(in the rows, 128 means zero)
Each run below is a few steps of one of 6 hidden systems, one row a step.
Bere, path 1, 9 rows:
[[193 114 115 113 138 127 129  86  84  94 119 128 115 176  92 148  87  88
  103 148]
 [148 151 130 137 174 149  82 159  93 130 170 174 159 139 130 145  90 129
  176 149]
 [116 103 175 152 138  88 178 141  91 115 139 145 132 150 162 201 102 106
  134 108]
 [122 140 131 142 109 138 103 122 150  77 167 127 109 174  66 184 136  81
  154 126]
 [157 131 101 106 170 121  99  98  89 109 105 145 166 102 107 178  90  78
  102 134]
 [172 117 139 136 155 158 143 151  72 103 154 151 115 190 133 127  73 127
  158 150]
 [ 93 140 179 170 158 118 103 163 112 134 165 152 160 128 142 196 123  94
  162 116]
 [115 111 133 132 105 100 169  88 111  71 128 134 115 165  83 197 111  89
  113 112]
 [167 148  96 120 152 156  64 115 118 100 138 135 143 146  89 154 116  73
  151 173]]
monu, path 2, 9 rows:
[[108 166 118 156 131 116 158 122 110  92  95 131 109 131 209 179 145 166
  145 138]
 [189 153 189 139 119 106  92 109 144 147 168 111 109 163 112 141 164 104
  113  97]
 [138 135  78  78 111 111 152 115 157 131 149 179 175  82  86 145 112 139
  152 114]
 [165  74  97 116 135 122 134 183 127 123 110  95 111 144 183 137 113  95
  146 184]
 [100 143 156 141 164 147  91 183 118 101 169 132  89 124 121 148 110 160
   96  73]
 [144 141 160 112 123 174 205  94 126 132  89 139 156 109 129 141 132  85
  121  78]
 [125  85 119 128 120 143  95 126 126 140 148 118 141 162  55  84 106  82
  146 177]
 [ 58 138  87 150 160 123 118 128  88  97  94 147 142  96 154 154 101 166
  127 155]
 [166 155 190 167 126 126 136  97  99 118 116 104  90 189 167 133 152 124
  117 125]]
luv, path 3, 9 rows:
[[106  97 134 149 114 138 161  85  95 153 102 134 154 162 111  67 110 124
  154 186]
 [ 67 138 144 184 127  73  91 112 110 141 134 135 148 139 148 142 145 149
  160 181]
 [142 173 124 137 107  70 135  61 124  99 114 131 107 143 140 171 158 164
  107 119]
 [221 166 108  95 112 112  98  96 162 153 150 137 134 131 112 112 156 128
  140 134]
 [174  97  99  83 142  83 131 176 134 161 162 161 153  95 151 133  99 148
  137 126]
 [140 114 130 122 124 142 158 213 150 101 153 119  83 138 182 161 129 139
  152 107]
 [114 133 155 118 142 171 112 163 157 115 135 101 104  98 109 147 141  95
   83  52]
 [114  99 108  97 125 200 168 116 127 118  95 123 134 114  76  82 100 104
  106 112]
 [ 75  90 137 161 147 163 112 148 102 150 103 109 149 139 135  82 111 101
  154 188]]
razev, path 4, 9 rows:
[[123  87 190 143 134 139 158 108  85 146 114 105 114 164 101  83 103 108
   80 107]
 [ 62 169 117 153 110 167 130 108 145 125 123 153 161 119 109 109 153 145
  193 153]
 [117  99 147 152 134  58 117  81  93 158  83  96 133 125 153 125 132 119
   77 155]
 [134 186 111 140 107 131 105 102 136 101 162 150  97 163 105 106 144 202
  153 135]
 [166 135 132 110 133  64 130 119 141 177 116 131 163  78 182 157 152 123
  115 116]
 [161  96 110 103  88  99 139 149 145 108 184 130  81 176  82 118 111 155
  130 123]
 [121 138  87 104 147 146 105 190 171 126 120 123 140  60 172 165 148 114
  142 122]
 [165  79 148 107 136 149 164 149 104 114 123 104  81 155 115 106  92 114
   71  93]
 [ 93 155 123 128 131 216 131 159 157 132 133 146 156 104 121 102 140 115
  187 125]]
Ripa, path 5, 9 rows:
[[132  83 171 132 140 106 197 140  85 173 117 146 158 126 176 115  93 130
  125 119]
 [ 81 126 147 169  88 132 112 153 162 116 173 117 105 175  99 124 154 122
  183 147]
 [ 89 141 100 121 139  99 101  95 135 107  83 111 138  70 121 175 142 112
   71 108]
 [208 139 109  98 123 164 154  94 108 109 112 127  98 170 115  82 109 151
  115 136]
 [127 138 152 141 154 121  97 159 124 196 150 157 185  97 165 102 128 137
  171 147]
 [ 83  85 152 145  90  76 189 144 130 104 147 125  97 156 133 170 123 139
  127 107]
 [133 169 100 127 116 159  68 119 178  95 122  96 106 120 101 146 179  96
  132 134]
 [162 110 107  84 161 121 142 108  90 140  97 143 144  84 119 109  84 138
   63 101]
 [151 125 142 140 116 172 162 169 124 141 148 140 123 170 162  81 123 145
  199 164]]
Bere, path 6, 9 rows:
[[163  90 143 106 114  91 142 124 138 125 156 135 143 144  87 186 113  54
  128 106]
 [142 108  69 100 149 154 101 169 120  78 147 142 125 129  96 171  81  96
  141 148]
 [149 130 155 139 187 168 119 159  73 103 111 124 122 138 169 171  90  88
  109 115]
 [105 139 191 157 138 168 145 126  99 111 166 156 135 169  85 148 102 102
  148  90]
 [ 86 110 127 147 125 119 136  98 114 117 113 144 179 134  92 179 113  57
  161 159]
 [129 109 104 148 142 103  92 105  75  83 123 122 111 180 105 153  86 117
  116 184]
 [153 194 139 156 171 133  91 109  83 107 141 164 136 150 152 172 118 147
  149 139]
 [172 131 185 138 122  79 162 101 103 140 165 162 150 169 124 174 114 105
  146 108]
 [141 110  96 116 109  93 116 149 153 105 181 152 140 147  88 191 117  93
  176 150]]
Ripa, path 7, 9 rows:
[[ 87 164 144 147 130 148 140 134 133  66 127 126  98 124 128 202 144 123
  114  73]
 [177 134 132 101 131 173 121  79 130 126  98 112 143 132  77 123 132  55
  100 118]
 [119 101  91 111 151 139 128 133  93 151 135 169 171 117 104  82  73 151
  154 169]
 [ 91 119 147 182 134 109 143 155  95 112 120 122 115 163 201 156 123 142
  167 173]
 [115 170 181 162 123 109  90  88 133 107 151 121 108 151  89 169 157 116
  103  89]
 [163 150  83  85 107 133 159  62 144 120 104 156 165 100  85 143 129 109
  125 116]
 [181  85  87 113 138 104 112 155 108 149 137 132 135 151 150  99  91 131
  153 199]
 [ 97 149 151 158 156 112 108 186 112 117 171 152 116 127 172 169 115 174
  149 110]
 [142 144 174 134 110 136 161 111 148 104 128 113 117 140 119 189 157  66
  118  73]]
Zeli, path 8 (9 x 20):
[[117  99 109 119 107 127 192  73  87 108 107 152 138 162  86 101  83 142
  128 149]
 [106 140 140 182 143 123  74 130 109 142 118 114 139 158 170 116 147 124
  174 204]
 [113 160 157 143 129  63 129  77 101 119 141 148 124 126 122 169 127 171
   85  85]
 [192 162 108 110  81 123 144 106 176 129 141 136 131 149 133 136 172 117
  187 150]
 [157  90 113 100 155  67  75 162 125 172 161 137 154  89 121 132 100 125
  102 131]
 [147 129 103 110 132 150 175 180 124  76 147 143  84 145 166 160 102 168
  146 107]
 [140 126 179 134 147 168  97 171 156 151 127  88 127 109 142 136 159  60
  114  93]
 [ 94 108 108  94 119 163 163 111 129 102 133 155 141 111  45 121  89 124
  110  87]
 [120 101 106 141 136 173 136 133 109 121  76 101 138 146 155 106 121  79
  161 199]]
Zeli, path 9, 9 rows:
[[162  81 161 111 102  65 159 136 146 161 155 127 147 130 120 164 130  74
  129 107]
 [127 121  66 107 129 137  89 176 154  80 173 143 115 129  89 161 107 127
  158 148]
 [167 126 125 110 179 158 122 150  95 108  86 112 125 101 175 168 106  87
   83 108]
 [141 135 184 137 133 194 146 138 113 126 165 143 117 173  79  98 107 114
  135  85]
 [ 63 110 130 142 130 145 151 126 127 143 107 143 193  96 120 154 121  71
  170 146]
 [111  94 117 149 119 100 118  91  91  82 115 104  97 183  87 149 103 107
  100 162]
 [142 211 120 153 162 162  77  91 102 111 114 150 145 134 144 139 139 141
  151 153]
 [174 124 185 130 124  77 167  81  96 171 138 153 162 146 133 134 117 121
  116 107]
 [123 125 110 135  99  97 119 156 156 124 193 157 138 157 111 153 132 133
  207 163]]
luv, path 10:
[[123 110 145 121 156 187  92 177 140 119 118  87 106 110 119 126 125  74
   90 100]
 [ 85 111 140 125 150 196 164 125  92 121 103 138 134 121  92  85  82 130
  102 101]
 [ 69 107 161 174 120 163 145 114 115 146  94 110 151 149 131  97 137  88
  162 174]
 [ 52 131 138 178 125  81  97  78  97 114 123 126 130 144  95 138 124 146
  111 153]
 [149 186 107 142 113 114 130  42 116 110  89 137 134 143 140 135 156 151
  140 161]
 [201 137 137 121 125  57  82  94 123 174 159 139 146 145 125 119 139 135
  132 155]
 [164 144  98 102 119  82 151 151 141 131 169 177 138 115 160 158 120 182
  167 121]
 [184 119 130 107 118 111 130 182 169 119 148 102  94 124 171 177 155  97
  128 104]
 [147 125 117  85 146 171 113 177 146 107 163 132 102 100  91 130 106 132
   92  63]]
monu, path 11, 9 rows:
[[ 56 126 152 164 124  61 111 126 130 139 128 114 115 106 149 143 148 172
   92 106]
 [165 171 123 115  80 139 159  78 171 109 105 106  94 141 129 121 187 136
  121 106]
 [173 123  99  94 134 103  65 128 156 183 142 127 156  91 102  84 136 128
  116 145]
 [115  94  86 109 121 106 177 173 122 129 123 141 112 111 175 103 101 199
  131 136]
 [115 128 176 153 127 156 115 181 163 142 125  78  87 125 175 118 173 113
  124 102]
 [109 123 135  96 113 133 140  95 148 133 123 124 127  91  59 111 131 128
   61  59]
 [144 117  76 101 115 183 149 112 133 137  78 116 143 118 132  64 128 122
  148 177]
 [ 85  98 143 161 161 105  77 160  94 162 132 110 117 131 147  80 111 167
  103 157]
 [ 76 168 157 153 101 131 180  98 135 115 106 129 107 127 154 124 163 185
  122  89]]
razev, path 12:
[[152 160 121 127 170 149 110 136  91 164 128 166 162 113 175  87 105 175
  159 156]
 [120 103 198 162 109  71 175 143 109 155 166 141 124 167 161 145 126 140
  147 112]
 [ 89 146 119 136  87 110 109 114 188  94 149 115 115 128  81 180 174  99
  140 115]
 [165 127  65  84 148 122  98  95 120 107  80 110 126  91 111 136 116 112
   70 135]
 [192 137 115 111 155 170 128 160  99 137 148 155 119 153 155  77  93 171
  155 149]
 [ 99 112 190 153 135 113 158 184 130 163 164 143 150 120 170 152 129 119
  157  98]
 [ 85 105 137 137  83 123 153 110 156  86 126 101 101 150  74 169 144  80
  116 107]
 [129 151  70 108 152 171  69  99 132 110  80 110 140  92 101 116 134 103
  106 155]
 [166 127 134 127 167 140 140 120  61 148 113 150 135 140 162  78  79 175
  116 143]]

Name the system that made each run.
path 13:
[[123 120 120 112 153 110 156  81  80 116  74 129 131 100 134 139  97 140
   51 101]
 [175 160 130 138 110 173 133 117 138 135 144 136 122 182 131  79 150 138
  194 169]]
  razev
path 14:
[[ 75 135 190 181 153 160 106 143 111 115 136 121 138 141 121 169 130  70
  138 115]
 [109 144 128 129 112 133 151  53 117  89 109 144 148 142  59 170 121  85
  121 114]]
  Zeli
path 15, 2 rows:
[[156  74 110 116  88 104 167 106 133 129 117 115 139 166 113 132 122  67
  158 181]
 [100 142  84 140 162 127  46 170 122  91 155 133 115 122 119 158 114 150
  138 160]]
  monu
path 16 (2 x 20):
[[166 128  71 100 112 157 171 146 128  91 123 133  85 156 155 107 111 177
  152 150]
 [141 121 179 137 158 141  89 196 145 183 148 110 138  97 171 118 148 104
  125 105]]
  razev
path 17:
[[130 108  72 126 128 128  67 146 140 116 109  80  88 135 129  86 136 139
  109 187]
 [119 168 139 131 165 130 117 133 103 138 114 139 116  92 173 106 124 208
   83  89]]
  monu
path 18, 2 rows:
[[118 159 178 175 178 131 100 109  64 114 120 141 141 154 153 171 110 111
  124 134]
 [138 160 166 150 109 115 156  71 104 113 162 169 145 178  87 164 120 121
  161 115]]
  monu
path 19, 2 rows:
[[150 168 104 123 120 180 121  65 121  98  85 110 104 147  93  83 141 137
  106 142]
 [143 116 148 134 151 106 102 104 100 201 120 143 185 115 132  71 114 125
  135 166]]
  luv
path 20, 2 rows:
[[ 79 144  89 123 102 188 168 146 159  66 123 132 102 130 109 140 135 143
  164 118]
 [126 107 138 135 158 139  74 120 120 142  81  75 130 106 127 128 137  59
   72 142]]
  luv
path 21:
[[164  99 112 108 154 134 166 150 104 150  95 140 168 106 188 142 101  90
  148 157]
 [105  99 164 164 136 126 103 180 105 115 191 130  97 188 104 125  98 134
  150 135]]
  Ripa
path 22, 2 rows:
[[137 134 158 117 105 171 201  95 113 129 136 163 139 157  85  94 107 140
  144  94]
 [ 80  93 126 156 120 113 112 142 134 163 120 120 173 127 137 124 137  84
  183 196]]
  Zeli
path 23 (2 x 20):
[[108  70 154 142 104 119 169 166 120 135 134  98  77 166 146  78 113 160
  111 129]
 [ 62 166 139 145 125 174 102 130 171 129 110 108 130  83 117 120 177 126
  123  99]]
  monu
path 24:
[[101 134 147 161 167 107  96  98  76 104 107 127 144 135 126 197 105  86
  106 139]
 [167 184 130 142 139 148 117  66  89  87 129 157 132 176  99 158 113 121
  147 142]]
  razev
path 25:
[[143  79 115  91 110 150 182 104 120 118 113 134 147 137  67 128  91  67
  122 122]
 [100 112 108 154 161 167  84 153  92 113 127 131 141 153 120 115  92 104
  168 199]]
  Zeli
path 26:
[[109 129 191 167 155 147 158 153  78 139 150 150 123 167 162 107  99 165
  146 114]
 [ 71 142 178 173  95 121 135 101 155 137 133 122 149 138 107 160 172  83
  163 120]]
  Ripa
path 27, 2 rows:
[[107 158 121 125 149 127 108 161 123 128 188 192 161 105 110 153  99 165
  171 109]
 [151  89 137 127 115  89 177 132 120 106 104 106 118 148 170 196 129  72
  124 134]]
  razev
path 28 (2 x 20):
[[168 123 131 100 102 157 178 138 135 136 149 134  93 150 116  56 119 182
  123  99]
 [ 75 106 135 139 134 138 119 185 159 179 122 116 156  79 169 101 150 121
  157 140]]
  Zeli
path 29 (2 x 20):
[[154 132 144 152 158 138  90 184 105 148 158 125 114 163 179  99 117 156
  167 167]
 [ 98 142 187 143 132  99 164 135 124 140 142 147 131  99 153 172 139 148
  105  52]]
  luv
path 30 (2 x 20):
[[133  75  91 103 122  75 190 121 103 115  94 127 124 114 154 156  91 136
   94 131]
 [153 151 136 151 130 166  74 169 142 112 158  98  76 175 139 104 150 138
  151 150]]
  Zeli
